The rows of A fall into a few groups, which share some directions, and each row is roughly a mix of its group's hidden directions, except some rows that fit no group.
A (73 x 10):
[[ -6 -21  -5  -5  -7 -21 -16   7   0   5]
 [ -4 -24   4   0 -12  -3  -4  23   6  -2]
 [ 12  -1  -1  -3   6 -26 -12 -12  12   8]
 [  2  19  -3  10   4   5  -4 -28   0  -1]
 [  9 -18   4 -11   8 -19 -16   7   9   4]
 [  8 -20   8  -3 -16 -11   1  20  -2  -4]
 [-10  -1   1  -4   3 -25 -19 -11 -10  -4]
 [-18  15 -12 -10  18  12   5  -2   5   6]
 [ 10  11   9   7  11  16  24  -5  -2  -4]
 [  2  14  -6   5  12  20 -11   8  17   9]
 [ -6 -15   1 -10  -2   0  10  29  -3   1]
 [  5 -18  -2  -2 -17 -25   0  -1   0  -9]
 [ -5 -14  10   0  -9   0  24   8 -15  -8]
 [-13   7  -7 -16  17   3   8  13 -16  -5]
 [  3   9  -8   6  20  26  -8   1   4   5]
 [-11  -8  -3  -5  -5 -18 -12 -13 -19  -9]
 [ 21  -1   3  -5   3 -16 -16 -18   5   0]
 [  1  16  -2  -2  11  10   3 -24  14   7]
 [  7   8  -2 -18  10  -8  21 -12  10   3]
 [ 17 -16   4   1 -15 -17  -5 -11  10   7]
 [-14 -15  10  19  -5  -8 -15   0  12   0]
 [ 11   4   2  -2 -13   5  24 -16  -8  -9]
 [ 22   5  -3  -4 -12  -4  14 -16  12   4]
 [-17 -11   4  17  -1  -1 -18  -5  16   2]
 [ -2   6  -5 -16   9  -7  24  16  -6   2]
 [ 18   2   2 -18  16 -19  -4  -5  -3   5]
 [ 14  18  -2   5   9  21   7  -5  12   4]
 [ 24  -7  13   1  -9 -11   3 -17   2  -5]
 [  0  23  -5   0   2  12  20  -7 -15  -1]
 [ 13 -21   9   1 -13 -15 -10  -6  -1 -11]
 [ 15  11   1   2  -5  20  23  -4   6  -1]
 [-10 -14  -2  13 -14  -1 -19  15  -6  -4]
 [  8  19  -5  10 -10  -8   8 -24  -1   4]
 [  8  -7  -2   2 -13 -17  -6 -25   4  -8]
 [-18  -5  -2   3   9  19 -14  14  10   6]
 [  0  -3   4  -9  17  10 -15 -23   1 -10]
 [-15 -11  -5  -5  -3 -17 -20  -4 -14  -5]
 [  7  -1   0  -8 -23 -23   1  -6  11   2]
 [ -4 -17   0  -6 -16 -19  -6  14   9   7]
 [-23  15  -5   6  13  14  12  -1  -3   5]
 [ 17   8 -14 -10 -13  20   1  -7   0  -8]
 [  0 -14  -9  -3  10 -17 -19 -14 -10   1]
 [  2  26   1   1  -5   6  -6   4  23   6]
 [-28  -2  -3  12   0  16   7  11   3   2]
 [-20  12   1   2  25  -3   8  -1  -4  10]
 [ 16  -8   8  -4 -17 -10  12  15 -13  -6]
 [  3   4  -2  -3   4 -24 -15 -22  -4  -2]
 [-10  13  -1  -1  14  18   7  20  -5   9]
 [  4  17   6  -4  15  14  16  13 -10   7]
 [  3   1  -1  16 -15   8 -15 -20  10  -7]
 [ -5 -16  -2 -17  14  -6  -5  21   7   6]
 [ -6  -7  -4  10 -12  -5 -22  -9 -14 -13]
 [-16 -13   6  -4 -11 -22  -8  11  -6  -3]
 [  8 -11   0 -20   5  -9   7  23  -5   3]
 [ 18  14 -12 -12  -8  16   8  -8  -6  -6]
 [-13  15  -9  -8  17  10  -5 -12 -13  -7]
 [-19  -7  -5  -2   0  -7 -26  12  -1   2]
 [  6  18  -5 -10   5  -8  27  -2  -3   5]
 [ -8  18   2  12  -5   8  21  -5 -16  -2]
 [ 13  -3   6   5   1  14  23  13  12   6]
 [ 16  -9   7  10 -20 -14   6  -1  13   6]
 [-12 -15 -10   1 -12 -14 -17  -2  -8 -14]
 [ -1  -6   8   2  -3   7  25  -3 -20 -12]
 [-15 -10  -3  13  -5  10 -25   8  -5  -4]
 [ -4   1   1  14  -3  12 -24 -19   4  -2]
 [  3   9   4  -3   1 -23  -2 -24  -8  -7]
 [  7   9  20  -8   6   1  11  21  11   4]
 [-10 -10  -3  -5  -7 -23 -21   6   4   4]
 [ -1  -9  -6  -7  -8 -26 -18  -9  -1   2]
 [ 17  12  11  -1   9  10  13 -12  13  11]
 [ 10  -8   6  11 -13  -2  -1  -6  26  11]
 [ 20 -20  18   2  -7  -3  -7  -1   6  -5]
 [ 13 -20   6  -9  -2 -18 -14   8   6   0]]
Here is one row of each group, with its name. Which group are the others in?
[ -8 -19   4  -2  -8  -2   5  28   0  -1]
V
[ 21 -10  -3   2   0  13  20   5  12   9]
L
[17  0 14 -3  8  9 10 -4 21 12]
F

[-23  -9   6   9  15  -8 -10   4  10   8]
V
[ 12 -14  11   2   4 -18  13  11  12   9]
L
[ 19  -1   8  14 -19  -9   4 -10   9   6]
F
[ 27  -2  -2 -16 -13  -2   5   5  -8  -6]
V
[  6  15  -3  22 -20  -4   3  -8  -1   9]
F
[-5 12 -1  6  8 30  3 11  2  0]
L
